The same turns and mirrors carry the whole set onto itself and the rows of a family onto each other. Which other rows belong to the same family as each row named below? List them in the order they appear above.
These 32 rows form 4 families of 8 rows each.
k_752: [-16.2  25.5   1.8 -24.6  14.3  -3.5  15.8  10.8  16.6 -28.8   2.9   6.7]
k_496: [-25.9   7.4  -4.4  -4.3  38.3   7.2 -25.6  -5.8 -23.6   7.8  16.8 -13.3]
k_951: [ 21.4  10.1  18.6  12.0 -10.2  27.9   2.5  21.0  18.1 -13.6   9.7   0.0]
k_199: [ 13.2  25.5  26.4   0.2  -1.3  37.1 -12.1  16.7  30.6   3.2   6.4  14.4]
k_511: [-30.1   1.9  -3.4  -5.2  38.1  -4.0 -14.1   1.3 -18.3 -14.9   6.1 -21.6]
k_195: [-32.6  15.6  23.3 -10.1   7.6  -9.6  10.5  15.5  19.2  -4.0   8.7 -22.7]
k_281: [-32.9   1.1  -4.8   6.6  20.5   2.2 -23.3   8.2 -28.9 -15.4  10.3  -6.3]
k_5: [-35.2  29.8   7.6 -27.0   7.7  -1.6   4.8   1.8  12.0 -19.8   5.1 -14.7]
k_628: [  8.8  19.5  27.0  -2.2  -2.1  25.4   0.2  23.9  35.6 -19.8  -4.1   6.7]
k_76: [ 12.4  24.2 -13.0 -13.7  21.0 -13.0  -5.3 -10.8   9.3 -12.8  15.5   2.9]
k_579: [-22.9  16.3  19.1 -20.2  -1.7   0.4  20.6   0.6  19.5  -8.4  -2.9 -11.2]
k_829: [-15.8  -5.6   7.8 -24.3  45.1   5.5 -25.5  22.5  18.0  14.3   9.6   7.6]
k_158: [ 15.6  25.7  27.4 -12.0  15.8  30.7  -2.5   9.5  41.0   3.7   2.3  -0.9]
k_897: [ 14.6  10.8 -14.3 -11.8   5.2  13.6  -3.5 -16.9   9.2  -4.0  22.1  13.7]
k_165: [ -0.8   1.2  20.9  18.9  22.0  37.0 -41.5   6.9  -4.1  17.0   9.8 -13.7]
k_407: [  6.4  10.6   3.7  14.6  38.5  32.4 -46.3  16.7  -7.6  -2.9  15.2   4.4]
k_111: [-38.3  16.9   4.0 -17.9  47.2   5.2 -28.3  -2.9  -5.6   2.6   2.9  -6.3]
k_95: [-31.4  16.4  36.7   6.4  31.3  19.5 -22.7  34.9   3.1  -7.5  -8.9 -20.9]
k_197: [-17.6 -10.5  16.4  -6.4  42.7   7.1 -12.3  29.3  30.4   7.8  -2.5   7.5]
k_617: [ -6.3  -3.9   3.2 -21.4  48.1  11.7   4.6  19.1  24.2  10.3  -5.3   1.8]
k_918: [-35.7  15.4  26.5   5.3   6.3  33.2 -25.7  30.3   2.5 -15.8 -12.8 -17.1]
k_602: [  8.8   6.2 -23.0  -4.3  29.8  29.7  -1.5 -12.7   6.2   2.9  14.3   8.0]
k_854: [-10.9  31.3  19.3  15.4 -11.3  21.5 -30.1  -1.0 -12.4 -21.6  18.2  -8.5]
k_777: [  0.7  37.3   6.0   0.6  -5.7  26.0 -13.6 -11.8 -18.1 -19.5  14.8 -14.4]
k_116: [ -1.4  33.5  14.7  18.7  -7.6  27.2   0.0  -4.3  -4.9 -26.1   2.4 -14.8]
k_375: [ 15.1  11.8  -0.9   4.1  29.2  42.3 -36.1   2.3  -6.9  -8.1   3.7  15.9]
k_709: [-25.9  20.6  46.1  -1.5   7.1   3.3 -23.3  31.6   6.4 -14.2  -2.2 -15.6]
k_507: [ 17.8  11.9  -3.6 -10.6  30.7  -0.7  -0.4 -12.4   9.9   4.2  25.5  10.4]
k_865: [-29.3   3.0  35.0   7.7  15.9  46.2 -20.2  28.4   2.9   1.1  -3.2  -9.7]
k_971: [ 17.8  -2.7  14.9  21.3  28.6  35.0 -30.9  15.9  -0.5   8.8   7.6   7.9]
k_575: [-22.7  13.5   7.2  -1.4  -8.9  19.7 -22.7 -12.0 -13.5 -26.3  27.0  -3.6]
k_946: [  5.1  14.1  15.6  -4.3  45.8  12.9  -3.2  29.9  25.4  14.0 -14.5  -3.8]

Same family as k_971: k_496, k_5, k_628, k_897, k_95, k_617, k_854
Same family as k_197: k_199, k_511, k_579, k_407, k_918, k_777, k_507

